(in the rows, 128 means zero)
Named moves (each a turn or a mirror), then the moves between two rows, first move first; the first pair answered
B (before => after):
[131 146 174 129 116 161 146 126 143 118 141 121  66 170  83 134 106 136
 102 114 100 132 101 120 120 124 151 126 133 117 177 156 128 106 155 159
 127 108 144 115 151 125 135] => [141 136 191 144 118 158 165 124 139 115 135 115  84 163  90 128 106 134
 105 112 112 133 106 134 119 120 146 126 133 127 179 168 145 128 146 150
 138 110 144 122 160 118 121]
[121 100  56 105 134  75 108 135 138 102 128 150 146 124 159 123 129 142
 136 148 112  76 131 156 158 121 125 145 141 107 140 111 149 156 157 109
 122 171  91 103 164 113 134] => [124 108  60 104 137  80 107 127 132 108 129 147 149 123 152 125 135 141
 133 147 109  72 134 159 167 117 124 137 141 104 129 111 147 155 153 111
 130 175  90 113 172 121 140]
[ 99 165  97 108 111 134 135 154 132 137 147 176 133 126 135 105 107 102
 116 126 108 120 112  95 122 151 105 120 110 106 108  99 116 130 102 133
 127 131 103 120 144  86 163] => [108 143 118 157  98 109 137 123 123 131 129 154 170 134 140 112  83 126
 122 119 117 141 109 134 131 129  96 106 105 133 117 122 141 161  95 123
 146 136 109 117 159  91 147]
M (before => after):
[109 128 124 119 107 124 102 145 134 153 124 123 134 140  96 133 125 135
 117 121 145 118 131 129 139 135 102 113  98 117 101 139 184 114 119 149
 162 133 141 157 127 132 121] => [110 136 155 119 117 130 129 160 124 144 121 119  95 152  98 145 122 116
 125 105 121 117 126 116 128 123 103 136 117 144 107 133 144 107 121 154
 152 103 147 145 115 147 103]
[120 145 150 143  63 134  96 117 114 139 133 134 125 123 103 128 169 138
 109  81 116 165 122 116 124 145  96 125 103 145 126 124 150 127 128 140
 126 150 152 127  97 164 145] => [119 153 131 102  86 132 108 148 132 136 153 146  87 132  93 133 174 121
 110  96 101 134 127  82 126 144 122 155 132 129 133 111 125 114 142 146
 118 134 139 107  92 160 150]
[119 106 164 160 123 125 155 124  73 129 113 116 117 113 116 126 132 135
  89 103 142 162 123 126  93 133 133 109 125 140 101 133 140 129 125 128
 149 109 142 139 113 177 129] => [116 103 128 103 146 132 152 146 100 128 139 124  82 123 118 119 143 125
  92 130 115 119 138  96 108 146 153 132 152  92 103 109 113 114 147 113
 146  96 108 122 124 165 140]
[132 145 143 114 103 140 130  95 129 127 134 136 112 151  97 115 119 118
 123 125 114 176 110 128 127 136 143 151 157 126 156 124 133 135 112 161
 133 118 154 111 146 125 110] => [144 147 117 105  99 131 117 102 145 132 153 133 122 144  97  93 122 122
 116 142 121 163 128 114 140 142 165 149 161  99 155 108 142 127 130 149
 150 120 123 113 157 121 117]
U (before => after):
[133 139 133  98 132 126 131 161 144 121 147 132  99 128 117 124 152 119
 129 110 105 114 118 116 119 133 143 134 139 114 125 132 127 113 149 125
 121 117 121 134 138 141 136] => [123 127 144 117 123 108 135 154 154 105 148 106 120 136 121 125 140 144
 132 106 106 127 113 124 126 112 139 111 136 109 142 141 147 137 150 126
 144 120 121 132 144 147 131]
[164 133 133  95 152 166 179 194 119 108  70 106 132 145 165 154 126 117
 144 127 133  71 112 116 158  72  64 151 159 120 141 143 102 109 157 157
 119 134 131  78 134 117 137] => [169 145 139  88 150 172 174 202 121 104  98 109 116 137 156 153 133 123
 140 123 129  68 110 113 165  73  67 138 160 105 134 137 109 105 158 166
 122 124 137  79 130 124 135]
[124 139 132 128 140 109 136 118 154 124 143 110 140 138 127 110 139 135
 129 146 118 142 111 144 132 130 146 116 130 113 133 132 154 144 133 135
 147 133 121 122 142 129 143] => [133 119 123 142 146 115 136 112 138 143 123 127 146 131 140 115 126 135
 126 149 133 129 121 154 127 126 140 126 122 120 134 130 121 142 131 114
 143 131 121 121 142 117 144]

Each pair is 2 to 3 moves apart.
[135 137 162 105 117 106 157 141 171  97 169 102 106 162  95 125 127 126
 128 118  98 139 103  98 132 111 161 139 164 100 138 123 138 121 144 143
 140 112 126 103 153 141 118] => [125 150 171 139  93 108 149 102 128 102 139  96 154 133  93 131 122 147
 118 107 131 172 100 133 136 116 123 103 122 130 126 134 182 141 118 150
 146 137 150 136 135 152 122]
M, B, M
[150 132 108 147 144 121 169 175 120 122 142 151  88 133 132 156 151 104
 183 136 114 116 126 137  96 108 145 134 173 127 178 143  70 132 151 120
 124 131 140 121 152 131 121] => [144 126  83 140 142 123 160 179 136 120 139 154 105 127 136 139 150 115
 182 140 122 107 133 129 109 114 146 127 167 100 174 140  85 134 160 117
 126 144 129 113 162 121 137]
M, M, M
[154 139  58  73 132 116 101 145 152 135 143 139 133 135 122 108 147 124
 111 137 132 108 153  88 155 141 152 145 146  73 158 126 101 123 139 113
  99 134 116  79 124  86 145] => [161 159 116 105 132 145 123 131 101 143 104 155 111 140 132 145 140 107
 118  91 137 134 141  99 126 134 128 155 124 145 151 136  50 108  93 108
  73 114 163 102  81 105 111]
M, U, M
[158  92 117 128 164 136 143 102 166 127 130 117 130 174 145 144  89  97
 142 106 112 134 120 124 123 134 172 169 163 160 157 129  33 147 133  96
 102 103 122  81 159  89 118] => [149  91 113 175 123 129 118  44 133 148 105 110 198 131 143 133  81 135
 133 104 155 184 117 156 124 139 122 111  97 193 135 144  97 158 111 110
 106 152 151 122 133  95 123]
M, B, M
[146 115  68  81 160 128 120 178 150 141 139 148 101 121 148 106 137 110
 124 149 101  77 154 103 138 130 157 163 142  87 122 106 101 120 158 118
 123 126 100 115 130 113 159] => [145 109  48  86 153 119 101 161 145 143 129 142 142 106 154 103 130 131
 124 157 117  88 163 109 150 141 138 140 120  81 116 106 145 123 160 113
 133 153  97 130 136 111 168]
M, M, M
[134 175  92  53 127 141 112 167 161 110 180 127  85 100  92 103 155 103
 110 122  96  93 137  75 148 146 148 109 132  90 116 113  98  88 175 147
 105 105  98 126 125 153 151] => [125 188 167 108  95 154 118 147 101 117 146 119 115  74  82 127 146 100
 116  86 119 158 114 109 142 127  93  79  82 168  95 143 121  90 134 164
  98 106 157 155  88 178 125]
M, B, M
[117 113  52 114 133 107  93 150 164 144 139 143 149 107 157  97 134 161
 140 172 121  97 157 121 155 151 129 109 122  87 144 120 154 139 165 107
 143 152  87 135 142 110 168] => [111 148  69 101 121 133  83 149 117 160 129 155 130  69 158 108 150 140
 122 149 134 119 160 109 142 164  99 110  92 121 115 111 146  94 126 125
 123 145 129 166 102 128 178]
M, B, M
[127 151 142 127 155 141 163 178 123 120 132 118  72 141 142  89  94 123
 191 152  93  97 144 103 122 136 183 218 171 145 170 100 108 119 142  87
 131 137  82  92 125 121  90] => [119 144 187 169 132 107 164 139 129  99 136  81 110 150 131  95  78 154
 197 125 100 129 119 149 132 108 174 180 172 154 171 131 162 151 130  94
 157 143  77  89 150 130  75]
U, B
[127 133  75 131 151 127 123 115 141 181  84 187 100 142 134 142 123  90
 124 190 173 128 148  89  86 162 146 153 114 139 152 106  81 145 148  92
 112 100 130 136 126 102 152] => [127 137 121 159 153 126 134 107 126 175  73 179  94 149 129 161 119  79
 136 170 172 145 140  94  71 150 138 155 117 169 154 108  74 148 125  98
 110  80 151 141 122 123 138]
M, M
